128 stands for zero in the data rows.
Here are some points, one per row:
[127 193  78 145 175 143 112  80 182 149  88 130 118 142 133 123  81 136  72 175 114 115 106 164  84 113  87 159 179 107 158 135 178 129  87 141 110 147  80 170 139 165 166 136  87 161 173 133]
[144 156 113 169 129 171 121  82  66 160 187 136 156 135 131 160 167 110 126  93 126  90 190 176 166  79 119  98 122 102 115 188 166  78 119 138 108 158 119 105 148 164 136 181 113 112 127  87]
[ 90 166 165 115 138 164 165 128 148  90 154 152 166  74  92 162 146  88 165 134 180 116 198 149 113 178 140 193 130 139  83  87 146 107 127 176 144 141 137 151  91 112 132 115 151 162 149 105]
[156  93 148  84 126  98  63 101 162 130 138 165 132  59 159 139 131 172 126 157 122 117 163 186 132  82 143 115 118 105 106 118  88 115  84 164 120 146 145 113 166  78  63  87 137 128 142 185]
[138  96 127 196 174  94 113  77  99 119  95  64 122 103 127 111 180  99 106 153 114 145 120 149 150 120 139 110  89 171 132 126 140 171 182 109  87 182 105 185  95 135 104  98 156 177 111 148]
[116 101 139  77 171  90 163 132 152 199 128  84 156 160 147 137 105 165 116 116  94  82 155  81 172  95 129 198 127 107  75 158 159 118 131 112 141 110 159 122  78 139 114 123 166 144 112 109]
[188 130 140 142  95 139 115 151 160 113  81  90 139  68 104  70 109  82 131 155 144 120 151  72 131 131  75  92 120  70 150 151 149 140 103 181 133 102 180 143 115 168 132 135 172 102 155 108]
[131  68 161 141  89 118 128 123 137 140  85 173 152 170  99 108 143 105 124 116  54 152 133 123 115 200 121 161 165  85  97 145 180  92 125 139  76 126 105 131 191 125 121 126 115 133  96 115]
[ 75  96 144 146 138 164 121 180  86 139 129  69 129 130 107 172  55  85  96 133  94 124 163 157  98 121 101 146 128 119 165 112  66  92 111 118 148 110 167 132 175 156 140 145 181 157  98 199]
[127  67 167 130  84 133 114 164 118 119 160 147 140 156 135 129 143 149 177 151  75 171 112 139  82  74 139 137 120  87 131 127 106 183 157 127 156 186 167 187 100 127 154 158  66 119 187 106]
[133 125 109  96 124 135 163  98 132  75 180 162 105 128 112 112 147 161  75 174  90 133 199 123 116 137 146 156 125 140 205 164 136 158 120 118 160 154 119 164 113 119 124 105 182  61  92  99]
[154 157 100  81 119 126 131 113 173 125 134 126 117  87  94 115 118 151 127 139 138 189 130 141 132 136 144 138  91  72 136 129  94  89 223 104  66 146 140  97 151 126 187 179  96 130  56 130]
[103 135 175 108 152 127 132 116 122 208 133 174  79  91 107 118 127 144 152 116 136 126 133  84  99 159  66  71  88 148 101 102 147 141 131 117 163 134  98 141 183 165  88 202 123 129 102 131]
[139 133 151 134 181  61 141 127  88 136 101 175 113 162  84 200 104 133 117 146 201 176 167 114 161 149 120 153 122 121 147 129 146 139 104 121  95 105 196 118  93 165  92 105  79 123 139 137]
[174 130 113 129 104 123 156  92 109 110 132  70 208 153 133 129  88 220 162 135 150 105 184  92  72 155 129  96 131 141 101  79  88  99 111  97 102 127 107 149 132 169 121  85 110 153 130 104]
[140 147 141  61 175 162 118 207 128 101 186 123 151 189 115 143 175 108 116 144 133 121  80 128 183 141 129  69 143  65 155 113 105 115 114 139 116 123  80 152 120 143 104 100 133 182 108 122]
[137  84 115 155 139 147 101 124 119 179 189  88 102  88 168 157  97 147 102 116 162 193  74 110 164 191  99 141 145 138 125 137 147  77 120 144 151 156 144 135 139  99 174  78 130 136 119  74]
[175 162 179 122 173 114 149 157 120  88  96  79 146 122 134 123 103 129 162  98 116 214 136 157 130  61 150 115 166 173 139 133 182 152 122 172 173 126  79 102 175  89 136 132 112 126  95 112]
[102 137 108 132 122 165 169 137 117 136  68 106  53 148  85  95 111 169 137 115 138  93 126 118 154 168 208 105 118 127 155 120 100 118  70 183 112 196 168  99 119  95  98 142 103 161 129  98]
[105 129 149 119 119 130  73  71 194  99 124 131 133 146 150 144 100  86 142  69  99  81 133  92 167 112 128 103 100 178 147 113 150 169 112 128 138 125 143 186 130  74 150 138  77 164  68 122]
[152 111  96 103 122  86 149 134 107 111 200 142  71 178 135  68 113  54 105 114 104 142 148 105 150 100 127 101 101 161 102  72 139 124 141 124 137 140 132  78 160 168 157  94 123 167 197 135]
[100 149 129 141  72  97  99 136 143 124 138 114  52 116 124 161 113 168 181 129  89 121 124 118 198 118 158 168 181 138 116  90 119 103 128 160 122 106  94 128  77 223 127 114 147  94  98 151]
[104 137  84 136 157 151 106  77 117 161 130 120 175 113  71 163 152 114 137  78  82 155 122 101 118 166 152  88 135  70 118  93 134 183 109 105 186 115 131  77  97 106 158  71 122 107 141 179]
[ 97 126  83  79  62 160 113 133 105  93 106  66 128 139 117 157 167 125  65 135 161 180 112  89  99  85 103 151  87 165  89 121 148 114  85 130 137 138 127 140 112 127  84 180 107  91 101 128]
[116 115 110 154 120 133 148 161 123 116 172 170 162  89 162  99  92 124 180 159 111 125  81 125  76 103 131 122  64 152 173 156 180  91  82 126 102 117 141 103  76 140 123 107  92 141  78 168]
[186 100  94 100 104 200 139 128 131 161  80 121  88 146  93 183 126 148 200 157 139 111 115 152 153 119  98 141  73 168 153 158 178 159 161 123 112  94  85 124 150  99 155 111 167 151 158 136]
[ 99 178 193 116  67  72 105 126  87 137 131 124 116 165 143 135  91 117  71 149 114 105 116 190 129 176 115  72  78 121  98 190 104 153 137 149 142 130 102  88  90 116 156  99 123 133 153 114]
[103 186 219 144 135 170 121  90 102  82 148 131  97 150 113 101 156 161 108 155 127 120  81  89 144  67 105 135 139 112 111 108 122 109 125  76  79  83 165  90 126  84 163 108 149 146 155 146]
[159 112 157  68 111  98 104 124 105 169 117 120 142 114  91 136 137  65  95 162 125  88 100 151 111 143 193 105 168 174 159  71 145  77 129  80 125  74 141 126  99  89 138 157  96 110 154  94]
[ 71 107 114 181 142 130 144 141 180 172 129 118 117 146 122  80 125  98 179 138 176 184 173 135 148 114 126 109  98  86 127 166  85 100 107  79 144  79  67 162 107  84 126 144 111 109 132 102]
[ 89 106  90 173 134  97 157 158 168 129 117 153 128 122 105 178 141 128 113 186 164  81 121 129 103  72 159  87 156 123  66  94 121 181 125 147 124 115 144  90 156 154 158 109 161 149  81  48]
[ 88 140 109 116 149 130 108 140  59 166  82 179 163 131 148  80 128 158 108  82 148 130 120 118 114 104 151 124  83 118 138  94 131  98 187 200 119 101 101 186 130 120 159  93 164  73 125 118]
[152 134 141 132 108 142 175  63 192 125 128 143 160 175 129 127 116 122 142  95 149 147  55 191 124 126 136 103 125 128 116 109 124  92 139 130 161 155 182 146 123 170  92 142 183  81 137 148]
[124  89 146 167 176 147 115 105 156  79 102 133 133 140 167 168 130 114 132 169 124 100 121  53 119 138 181 140 108 134 127 166  97  54 157 142 166 138  74  94 142 129 130 155 121  95 182 155]
[110 187 101  82 123 103 192 112  89 120  81 136  73 117 190 170 176  84 163 136  74 129 106 105 107 120  97 110 155 113 143 147  84 102 164 105 166 101 164 137 163 119  93  67 105 152 134  97]
[148 110  95 104 121  93 127 102  91 105  96 192 137  92 109 116 133 130 130  74 140 153 106 112 126 107 151 135 167 150 112 203  92 131  56 103 126 139 101 148 104 128 178 170 191 201 128 148]
[ 83  92 144 126 147 104  95 121 159 117 112 115 126 176 177 101 204 175 149 111 143 158 169 170  97 167  90 111 151 177 203 125 152 144 129 148 110  95 152 101 137 147 177 169 154 153 139 144]
[139 173  79 145 135  81  97 136  87 136 156 123 140 186  99 107 105 132 183 176 155  88 116 109 105 142  76 147 179 119 111 122 120 128 148 147 166 184 154 137 134  66 131 167 151 101 106 167]
[154 193  98 176 109  98 131 172 133 127 162 141 162 114 178 169 138 153 102 127  72 153 113 116 165 179 167 131  75 115 127  91 132 159 103 107 103  85 141 162 173 103 113 185 167 128 176 114]
[183 149 129 161  86 181 102 157 140 142 141 153  92 143 185 123 139 125  96 112 177 126 168 123  92 139 191 121 179 124 101 161 158 153 194 104 164 112 155 153 101 134  91 124 110 158 109 199]
[174  95 121 168 128 130  86 137 116  86  99 160 117 129 152  95 139 139 108  96 122 108  93 179 101 123  91 185  93  94 129  69 110 147 149 104 196 107 100  69  88 119  69 138 117 139  94  87]
[142 128 157 146  79  97 195 173 150 153 125 127 168  76 105 118 185 151  80 113 154  89 108 116 167 109  98 161 140 128 191 118 122 140 146 133 176 171  88 114 123 121 147 136  75 148 149 178]
[ 80 138  92 138 120 158  83 162 169 105 125 157 186 110  76  97  83 156 118 112 108 141 131 121 158 115 109 127 153 204 128 174 108 134 195  99 118 132 152  95 144 129  46 110 114 141 179 107]
[ 87  84 100 108 170 126 148 135  93  64 133 108  97  69 128  88 112 167 135 125 152  91 103 177 166 162 131  99 157 101  87 160 178 137 128  87 151  93 129 175 176 143 138 145  96  77 139 150]
[141 146 156 106 158 148 131 111 132 178 165  81 130 129 130  79 159 103 142 153 140 111  92 127 115 155 183 215 127 170  97 167  66 196  95 159 115  86 144 112 163 181 128 117  99 110 111 108]
[115 103 119 109 130 170 143 106  95 125  94 148 164 120 222 120  82  76 143 148 142 145 143 129 192 150  91 131 183 135 132  81  93 189 134 132  55 156  97  95  89 115 132 166 139 111 122 126]
[122 106 140 145 122  97 170 130 150 120 181  78  89 131 108 159 100 114 112  49 160 100 103 106  58 120 121 120 157 109 160 138 118 139 152 160  50 108 103 121 137  94  76 134 162  72 154 129]
[169 143 128 140 129 141 112 214 156 127 107 146 116 116 150 119 170 104 138  72 111 101 149 152  90 120  99 147 107 160 109 132 113 124  91  56  92 192 139 113 114 122 161  62 108  43 121 145]
There is one direction along which these points spread out most. Take the direction at right angles to it along which they spread out most. Go by this last direction. How many in every 100 of the points above lie lower along it than each point below? Answers are rounded to whole numbers. More than half of the points above lie lower than the first one.
[144 156 113 169 129 171 121  82  66 160 187 136 156 135 131 160 167 110 126  93 126  90 190 176 166  79 119  98 122 102 115 188 166  78 119 138 108 158 119 105 148 164 136 181 113 112 127  87] 71
[ 89 106  90 173 134  97 157 158 168 129 117 153 128 122 105 178 141 128 113 186 164  81 121 129 103  72 159  87 156 123  66  94 121 181 125 147 124 115 144  90 156 154 158 109 161 149  81  48] 29
[141 146 156 106 158 148 131 111 132 178 165  81 130 129 130  79 159 103 142 153 140 111  92 127 115 155 183 215 127 170  97 167  66 196  95 159 115  86 144 112 163 181 128 117  99 110 111 108] 31
[159 112 157  68 111  98 104 124 105 169 117 120 142 114  91 136 137  65  95 162 125  88 100 151 111 143 193 105 168 174 159  71 145  77 129  80 125  74 141 126  99  89 138 157  96 110 154  94] 8
[103 186 219 144 135 170 121  90 102  82 148 131  97 150 113 101 156 161 108 155 127 120  81  89 144  67 105 135 139 112 111 108 122 109 125  76  79  83 165  90 126  84 163 108 149 146 155 146] 6
[169 143 128 140 129 141 112 214 156 127 107 146 116 116 150 119 170 104 138  72 111 101 149 152  90 120  99 147 107 160 109 132 113 124  91  56  92 192 139 113 114 122 161  62 108  43 121 145] 15
[124  89 146 167 176 147 115 105 156  79 102 133 133 140 167 168 130 114 132 169 124 100 121  53 119 138 181 140 108 134 127 166  97  54 157 142 166 138  74  94 142 129 130 155 121  95 182 155] 50
[ 80 138  92 138 120 158  83 162 169 105 125 157 186 110  76  97  83 156 118 112 108 141 131 121 158 115 109 127 153 204 128 174 108 134 195  99 118 132 152  95 144 129  46 110 114 141 179 107] 38
[137  84 115 155 139 147 101 124 119 179 189  88 102  88 168 157  97 147 102 116 162 193  74 110 164 191  99 141 145 138 125 137 147  77 120 144 151 156 144 135 139  99 174  78 130 136 119  74] 79
[138  96 127 196 174  94 113  77  99 119  95  64 122 103 127 111 180  99 106 153 114 145 120 149 150 120 139 110  89 171 132 126 140 171 182 109  87 182 105 185  95 135 104  98 156 177 111 148] 67
[116 115 110 154 120 133 148 161 123 116 172 170 162  89 162  99  92 124 180 159 111 125  81 125  76 103 131 122  64 152 173 156 180  91  82 126 102 117 141 103  76 140 123 107  92 141  78 168] 42
[100 149 129 141  72  97  99 136 143 124 138 114  52 116 124 161 113 168 181 129  89 121 124 118 198 118 158 168 181 138 116  90 119 103 128 160 122 106  94 128  77 223 127 114 147  94  98 151] 35
